m =
[[433 286 351 358 620 363 591 278 321 575 534 460 453]
 [515 536  44 166 538 253 426 403  60 534 389 594 581]
 [640 796 412 483 311 469 315 634 455 292 340 684 672]
 [487 391 324 339 557 350 581 250 289 476 484 559 551]
 [442 263 460 436 607 413 615 279 428 546 564 457 450]
 [647 492 736 589 450 551 556 246 669 296 533 630 630]
 [456 713 350 499 362 456 289 769 415 443 314 505 496]
 [493 767 328 467 343 445 272 727 380 402 285 555 549]
 [445 710 433 563 347 495 300 768 489 419 317 490 484]
 [517 743 480 569 327 515 291 739 531 375 330 547 540]
 [629 751 488 535 333 517 298 688 541 338 380 626 613]
 [350 240 393 422 629 381 601 335 368 618 533 373 370]
 [290 353  18 218 618 237 468 519  60 717 406 376 367]
 [411 257 499 468 607 433 613 286 459 554 558 423 418]]
Indices start at 1.
row 1 col 1 => 433
row 6 col 12 => 630
row 8 col 1 => 493
row 9 col 5 => 347
row 13 col 6 => 237
row 5 col 12 => 457
row 7 col 10 => 443
row 7 col 13 => 496
row 13 col 12 => 376
row 14 col 11 => 558
row 2 col 13 => 581
row 12 col 5 => 629
row 1 col 2 => 286
row 10 col 2 => 743
row 9 col 6 => 495
row 4 col 5 => 557
row 10 col 8 => 739
row 9 col 10 => 419
row 11 col 5 => 333
row 8 col 7 => 272
row 9 col 3 => 433
row 8 col 3 => 328
row 7 col 4 => 499
row 4 col 13 => 551
row 6 col 2 => 492
row 11 col 10 => 338
row 5 col 13 => 450
row 7 col 9 => 415
row 3 col 9 => 455
row 5 col 7 => 615
row 3 col 1 => 640
row 13 col 8 => 519
row 8 col 10 => 402
row 2 col 12 => 594

B = ((71, -279, -461, -73, 329, -579, 20, 675, -320), (-69, -408, -548, -233, 82, -342, -92, 30, -438), (145, -344, -537, -84, 294, -417, 143, 343, -415), (36, -288, -537, -234, 5, -393, -171, 335, -404), (96, -133, -455, -200, 104, -509, -58, 291, -347), (235, -7, -450, -324, 124, -361, 130, 481, -378))
Indices start at 1.
(1, 1)	71
(6, 9)	-378
(3, 9)	-415
(5, 7)	-58
(4, 7)	-171
(1, 6)	-579
(6, 2)	-7
(2, 3)	-548
(6, 3)	-450
(3, 2)	-344
(3, 7)	143
(2, 2)	-408
(2, 7)	-92
(5, 8)	291
(4, 9)	-404
(3, 6)	-417
(1, 8)	675
(4, 3)	-537
(3, 5)	294
(5, 5)	104
(4, 1)	36
(6, 4)	-324
(1, 7)	20
(6, 1)	235
(4, 5)	5
(1, 2)	-279
(2, 4)	-233
(4, 6)	-393
(2, 8)	30
(4, 4)	-234

M =
array([[-.28,  .33,  .23, -.07, -.01, -.01, -.39],
       [-.36,  .35,  .23, -.07, -.01, -.06, -.38],
       [-.14,  .35,  .03, -.07, -.01, -.49, -.08],
       [-.38,  .36,  .23, -.07, -.01, -.06, -.36],
       [ .02,  .32, -.04, -.07, -.01, -.54,  .03],
       [-.04, -.02,  .23,  .02,  .00,  .48, -.35],
       [ .17, -.29, -.21,  .06, -.01, -.06,  .40],
       [-.14,  .10,  .24, -.03, -.01,  .38, -.37]])
Indices start at 1.
(1, 1)	-.28
(1, 4)	-.07
(4, 2)	.36
(5, 6)	-.54
(2, 5)	-.01
(1, 2)	.33
(3, 2)	.35
(4, 1)	-.38
(7, 7)	.40
(6, 6)	.48
(2, 7)	-.38
(8, 4)	-.03
(6, 1)	-.04
(8, 6)	.38
(8, 1)	-.14
(1, 7)	-.39
(2, 6)	-.06
(4, 6)	-.06
(8, 3)	.24
(7, 4)	.06
(6, 4)	.02
(4, 4)	-.07
(3, 4)	-.07
(7, 5)	-.01
(7, 2)	-.29
(6, 2)	-.02
